In the data rows, zero lies at 4.5, halfway between 4 and 5.
Every row has a hidden score. How much higher is the second row's score than the first row's in each pair? 8 means about the same, 16 much higher and 0 much lower.
[4 2 4 4 7 6 5 3]
[4 5 8 5 5 4 6 5] -> 7
[6 5 6 5 7 5 5 8]
[7 6 6 4 6 5 7 4] -> 10
[5 2 1 5 6 4 4 8]
[5 5 6 5 7 5 7 8] -> 8
[4 5 3 4 5 5 3 4]
[4 3 5 5 3 4 4 3] -> 6
[4 5 2 4 4 5 4 4]
[3 6 4 5 3 5 2 5] -> 9
[5 5 5 4 4 4 2 4]
[2 4 5 5 6 4 6 6] -> 4
[4 4 1 4 3 4 2 7]
[7 3 4 4 2 5 3 5] -> 7
[5 4 2 5 3 4 5 4]
[7 6 6 5 3 4 3 7] -> 8
[5 6 6 5 5 4 5 2]
[3 3 6 4 7 4 5 6] -> 0
[3 5 3 4 5 5 4 3]
[4 0 6 3 5 4 8 3] -> 0
[3 3 5 4 4 4 7 4]
[5 6 4 4 7 4 5 6] -> 15
[7 7 3 5 5 4 4 2]
[5 4 5 5 6 5 2 5] -> 3
[4 5 8 5 3 5 5 5]
[4 5 4 5 5 4 1 6] -> 14
[6 6 5 5 1 4 3 2]
[5 3 3 4 5 4 2 6] -> 4
[5 7 2 5 4 5 4 4]
[2 4 4 5 5 4 5 7] -> 0
[4 4 9 5 6 4 5 5]
[2 4 5 5 7 4 6 7] -> 6
[7 8 2 4 4 5 3 5]
[3 2 4 5 2 5 5 6] -> 0
[3 4 5 4 2 5 4 4]
[6 5 4 5 0 4 3 4] -> 11
[4 4 9 5 5 5 3 5]
[4 4 4 4 1 4 4 5] -> 2
[4 5 4 4 5 5 5 2]
[3 3 9 4 3 4 2 4] -> 3
[4 5 5 5 1 4 4 3]
[4 4 3 4 6 6 7 4] -> 7
[4 3 3 5 1 5 0 6]
[7 5 4 4 6 5 7 3] -> 12
[6 7 4 4 3 5 4 3]
[6 7 5 5 4 5 5 3] -> 10
[5 6 6 4 5 4 4 5]
[7 5 4 4 3 5 4 4] -> 7
[3 4 5 6 4 4 3 6]
[7 5 3 4 6 5 6 3] -> 10
[4 7 3 5 6 4 4 4]
[3 3 6 5 3 5 2 3] -> 2
[4 4 5 5 4 5 6 5]
[5 5 4 4 1 5 3 3] -> 10
[5 3 6 4 4 5 3 5]
[4 2 6 5 3 4 3 4] -> 9
[5 5 4 4 6 5 7 5]
[6 6 5 4 4 4 6 6] -> 7
[4 6 7 4 7 5 7 2]
[4 6 2 5 1 5 4 3] -> 5
[3 4 4 4 2 5 4 3]
[4 4 5 5 3 5 4 2] -> 12
[3 6 4 5 4 5 6 2]
[6 7 6 4 1 5 5 3] -> 4
[6 6 5 5 5 4 4 6]
[5 2 6 4 7 5 7 4] -> 3
[2 5 4 5 5 4 3 4]
[5 5 8 5 4 5 2 4] -> 8
[6 3 3 5 5 4 4 6]
[5 7 4 4 9 5 5 4] -> 16
[5 5 5 5 1 4 2 7]
[3 5 6 4 6 4 5 5] -> 11
[3 7 5 5 5 4 4 4]
[4 5 4 5 6 5 6 2] -> 8
[6 4 4 4 7 5 4 2]
[6 5 1 5 9 5 3 5] -> 11
[6 5 3 4 6 5 7 3]
[6 8 6 5 7 5 7 5] -> 11
[4 4 7 5 5 4 4 6]
[6 3 4 4 4 5 4 4] -> 8
[7 6 2 4 3 4 4 4]
[4 3 5 4 4 5 4 2] -> 7
[5 5 4 4 7 4 3 6]
[5 6 2 5 7 5 5 8] -> 7
[2 4 5 5 4 4 2 3]
[7 8 3 5 6 4 1 8] -> 11
[4 5 6 5 8 4 5 6]
[4 5 9 5 4 4 5 5] -> 4
[7 6 4 4 5 5 5 3]
[4 4 7 5 4 4 5 5] -> 3
[4 8 3 5 3 5 4 3]
[5 4 4 5 4 5 1 9] -> 0
[3 4 3 4 4 5 5 3]
[5 5 4 5 3 5 6 5] -> 7
[3 4 2 3 3 5 7 1]
[3 2 3 4 5 4 4 8] -> 4
[1 2 3 4 3 5 7 5]
[7 4 4 4 5 5 6 5] -> 15
[3 0 9 4 6 4 7 5]
[3 3 7 5 3 4 3 6] -> 12
[9 7 4 5 1 4 0 7]
[5 6 7 4 4 4 5 4] -> 6
[5 7 5 4 7 5 7 5]
[5 6 3 5 6 5 4 2] -> 15
[5 6 6 5 2 4 4 3]
[2 2 5 5 4 4 4 6] -> 2
[4 8 3 5 5 5 3 1]
[4 1 4 5 5 4 2 6] -> 0
[6 4 1 5 6 4 3 7]
[7 4 4 4 3 5 5 5] -> 3
[5 8 3 5 3 4 3 4]
[3 3 6 4 6 4 6 3] -> 2
[4 2 4 4 6 5 8 6]
[4 3 4 5 4 4 4 5] -> 14
[5 6 5 5 6 4 5 4]
[7 6 6 6 5 4 3 7] -> 7
[5 4 5 5 3 4 3 5]
[9 8 2 4 3 5 3 4] -> 13
[7 7 2 4 6 5 5 3]
[3 5 4 5 6 4 6 6] -> 1
[4 3 4 4 4 5 5 5]
[4 6 4 5 5 5 4 5] -> 15
[6 7 5 5 5 5 5 3]
[3 3 4 5 5 4 5 4] -> 2
[4 6 5 5 6 5 5 2]
[6 4 6 4 5 4 4 4] -> 2
[6 5 6 4 8 5 7 4]
[5 6 1 4 3 5 3 5] -> 6
[4 4 2 5 4 4 4 5]
[5 4 3 4 4 4 4 7] -> 4
[3 3 6 5 5 4 4 4]
[4 3 7 5 4 4 3 7] -> 4
[4 5 7 4 6 5 6 7]
[4 2 3 5 7 4 4 5] -> 14
[5 1 6 4 3 4 4 5]
[5 6 3 4 5 5 4 7] -> 13
[6 4 5 4 5 5 4 2]
[5 5 3 5 6 5 6 6] -> 5
[4 3 5 4 5 4 6 6]
[5 5 5 4 3 5 7 4] -> 9
[4 3 5 5 7 4 6 5]
[6 9 1 5 4 5 1 4] -> 16
[4 3 3 4 5 4 8 4]
[2 1 6 4 3 5 4 6] -> 3
[2 3 4 4 1 5 4 3]
[4 3 4 4 3 4 3 3] -> 12
[4 4 4 4 7 4 5 6]
[4 8 4 5 5 5 5 2] -> 16
[4 4 7 4 3 4 2 5]
[3 2 4 4 5 5 2 6] -> 7
[5 4 4 5 6 5 4 3]
[2 2 3 5 7 4 6 6] -> 1
[6 6 6 5 6 4 5 5]
[6 6 3 5 4 5 5 6] -> 5
